Here are some points, each followed by its number:
array([-15,  30, -19,  62, -25, -18,   7, -33,  30, -30,  37, -51,  69, -67, -26, -29, -20, -29, -31,  40, -16,  33,  45, -18,   3,  30,  29, -56, -20]) 0
array([-24,  20, -32,  -3,  19,  72, -15, -16,  -9,  18,  16,  -3,  45,   0,   5,   6,  36, -26,  43, -28,  33, -26, -49,   0, -15, -43,  29, -47,  53]) 1
array([  67,   27,   -7,   20, -105,  -36,   46,   15,   49,   26,  -92,  -58,   60,  -22,   97,   47,   17,   36,  -31,   23,   53,  100,  -49,  -34,  -10,   -8,   60,  -14,  -31]) 2
array([ 15, -26,  61, -40, -24,  30,  22, -16, -12,   9, -51, -63, -19, -12,  47,  -6, -23, -55, -33, -52,  32,  -8, -12,  -4,  71, -66, -29, -45, -32]) 3
array([-42, -10, -44,  -5,  59, -15, -11,   4,  22, -71,  52,  28,   6, -24,  26,   2,  24, -30,  80, -44, -32,  21, -74,   2, -32, -58,  37,  29,  67]) 4
array([-34, -37,  45,  69, -32, -46,  -1,  -4,  65,  19,  10,  15, -25,  -2,  -7,  67, -82,  32, -44,  42,  46,   5, -14, -28, -23, -33,  12, -27,  12]) 5
array([-23,  25,  10, -17,  25,  54, -15, -14,  16,  16, -48,  35, -19, -10, -94, -62, -84, -68, -82,  15, -49, -29,  40,  -4, -30,  41, -53,   5,  -4]) 6
array([-86, -17,  35, -28,  58,  31,  -9,  41,  26,   8, -27, -57, -34, -13, -24,   6, -52, -70, -29,  27,  33, -74, -30,  40,   0, -11,  -4, -43,  38]) 7
array([ 39,  -3,  22, -30,   9,  35, -57,  63, -14, -49, -70, -17,  -3, -22, -26,  66,  -7,  11, -47,  -2,  46,   3,  21,  40, -80, -28,  16,  -9,  34]) 8
array([-62,  -9, -13,  18, -18,  30, -62, -43, -43,  -5, -28,  37,  12,   3,  31,  -6, 118,  57, -39,  50,  98,  -2, -34, -15, -18,   1,  22, -20,  10]) 9
array([ -1, -59, -57, -14, -33,  61, -33,  56,  50,  43,  48,  87, -77, -43, -44, -51,  38, -28, -36, -36,  43, -68,  57,  82, -30, -35, -46, -16,  75]) 10
array([   1,   43,   38,   25,  -39,  -58,  -18,   18,  -32,   -3,  -29,  -74,   88,   19,   66,   50,   35,  -13,   55,  -19,   39,   13, -103,   -9,  -73,   35,    0,  -97,  -41]) 11
array([  3,  59,  10,  51, -33, -74, -23, -27, -33, -56, -55, -19,  41,   5,  12,  -1,  12,  43,   0, -38,   4,  62,  47,  32,  -6, -67,  63,  17, -30]) 12
array([ 34,  55,  25,  17,  -6, -76,  63,   0, -27, -33, -21,   3,  66,  58,  86,  52,  -6,  22, -23, -72, -62,  15, -23, -81,  35,   5,  -2, -68, -37]) 13
New points follow, each followed by the numbers of its three nearest points above, looking only along the 7 directions in which the numbered points spread most, smallest number first.
array([  2, -39,  12,  25,  -1, -98,  -4, -54,  42, -32,  25,   2, -28, -25,  60,   9,  -6,  28, -28, -10, -33,  29, -46, -15, -33, -41,   2,  37,  46]) 4 5 12
array([-21,  51, -17,  17, 101, -38,  17,   8, -11,  16,   1,  -1, -15,  71, 105,   4,   7,  23,  18,  25,  16, -19, -62, -85,  19,  12, -30, -53, -13]) 1 11 13
array([  30,  -36,   30,   22,  -88,   -7,  -87,   58,  -31,   43,   45,  -19,   12,    1,    7,    0,   -4,   30,  -43,  -40,   29,   50,  -88,  -24,   13,   33,  -63, -114,  -15]) 1 3 9
array([ 25,  27,  -1,  -8, -62,  23,  73,  99, -73, -29,  34, -18,  -3,  -4, -38,  40, -43, -66,  43, -85,  36,  25,  39, -24,  26, -15,  19, -94, -55]) 1 3 13
array([  4,  -1,  -4,   6, -44, -35, -16, -54,  -1,  58, -52,  15,  11,  14,  53,  37, -29, -22,  37,  20, -61,  70, -38,  27,  74,  27, -13,  29,  -4]) 0 3 13
array([ 21, -41,   4,  -4,  22,  11,  27, -10,  13,  25,  89,  17,   6,  -5,  26, -94,  26, -42,  34, -49,   5, -13,  14,  11,  50,  20,   9,  36,  57]) 1 4 10
array([-33,  11, -21,  20,  56, -32, -50,  -1, -36, -35, 119,  41,  29,  45, -61,  -2, -33, -32, -29,   9,  -3, -41,  18, -38,  21, -10,  11, -32,  21]) 0 1 4
array([  61,   25,   26,  -21,  -67, -102,   71,  -10,   26,  -74,  -99, -127,    5,  -82,  127,   66,   63,   76,   -5,   15,   83,  127,   -2,  -27,  -59,  -51,  -12,  -66,  -90]) 2 11 12
array([ 20, -66,  24, -39, -58, -56,  50, -54, -24, -23, -11,  37,  22,  25, -34,  18,  98, -46, -20,  28,  23, -33, -17, -74, -72,   7,  36, -71, -41]) 0 1 9
array([  0, -33, -58,  20,  46,  12,   7,  11,  42,  -5, -34,   3, -49,  45, -21,  -8,  75,  19,  23,  22, -29,  -1,  34, -25,   3,  44,  55,  16,  25]) 0 1 9
array([-78, -12, -11,  35,  59,  12, -10,  47, -50,  51, 104,  13, -13,  19, -93, -67,  23, -17,  26, -18, -42, -48,   7,  52,  41,   3, -70,  62,  55]) 1 6 10
array([-15,  38, -34, -22, -46,  24,  18, -93, -65, -44,  -4,  41,  37,  22, -44,   7, -34, -19, -30, -50, -34,  12, -15, -28,  38,  10,   3, -62,   3]) 0 1 13
array([ -9, -53, -47,  14,  62,  13,  40,   1,  48,  63, -41,  18, -39, -68, -77,  57, -66,  68, -39,  10,  -7, -68,  47, 107,  43,   9, -50,  16,  71]) 6 7 10
array([-25, -30,   7, -19,  -2,   7,  10,  -8,  27, -10,  12,   6, -54, -65, -75,  28, -33, -18, -28,  84,  58,  82,  56,  20,   9, 119,   7,   1,  22]) 0 5 6
array([-16,  28,  56,  -1, -32,  29, -47,  17,  55, -28,  55,  38, -36, -90, -52,  16,   9, -38,  20, -34,  -3, -22,  53,  -1,  43,  -1,  17,  24,  12]) 0 1 6
array([-56,  -6,   7, -60, -37,  47, -23,   4, -34, -24,  34,  38, -62, -16, -64, -29,  35, -28, -42, -57, -17, -23, -57, -30,  16,  31, -31,   5, -13]) 1 6 7
array([-63,  -8,  41, -12,   5,  11,  47,   3,  -5, -43, -49, -16,  41,  85,  68,  52,  20,  72,  11,  11,  16,  -2,  41,  12,  -7,   9,  -2, -35, -92]) 3 11 12
array([  7, -52, -33, -20,  52, -42,  25,  44, -45,  66, -15,  40,   5,  15,  24, -20,  55,  72,   1,  50,  -4,  18, -23,  44, -20,  26, -40,   9, -27]) 0 1 9
array([ -63,  -26,   -4,  -40,  -86, -127,    4,   57,   46,   44,  -57,  -80,   69,   19,  120,   84,  -16,  -12,  -65,   28,   60,   84,  -22,  -24,  -12,   -6,  -13,  -31,  -63]) 2 5 11
array([-56,  25, -27, -12,  33, -29,  23, -37, -51,  -3, -84, -21, -29,   2,  39,  34,  38,  21,  77,  46, -82,  20, -52,  -8,  26,  41,   0,  48,  10]) 1 11 12
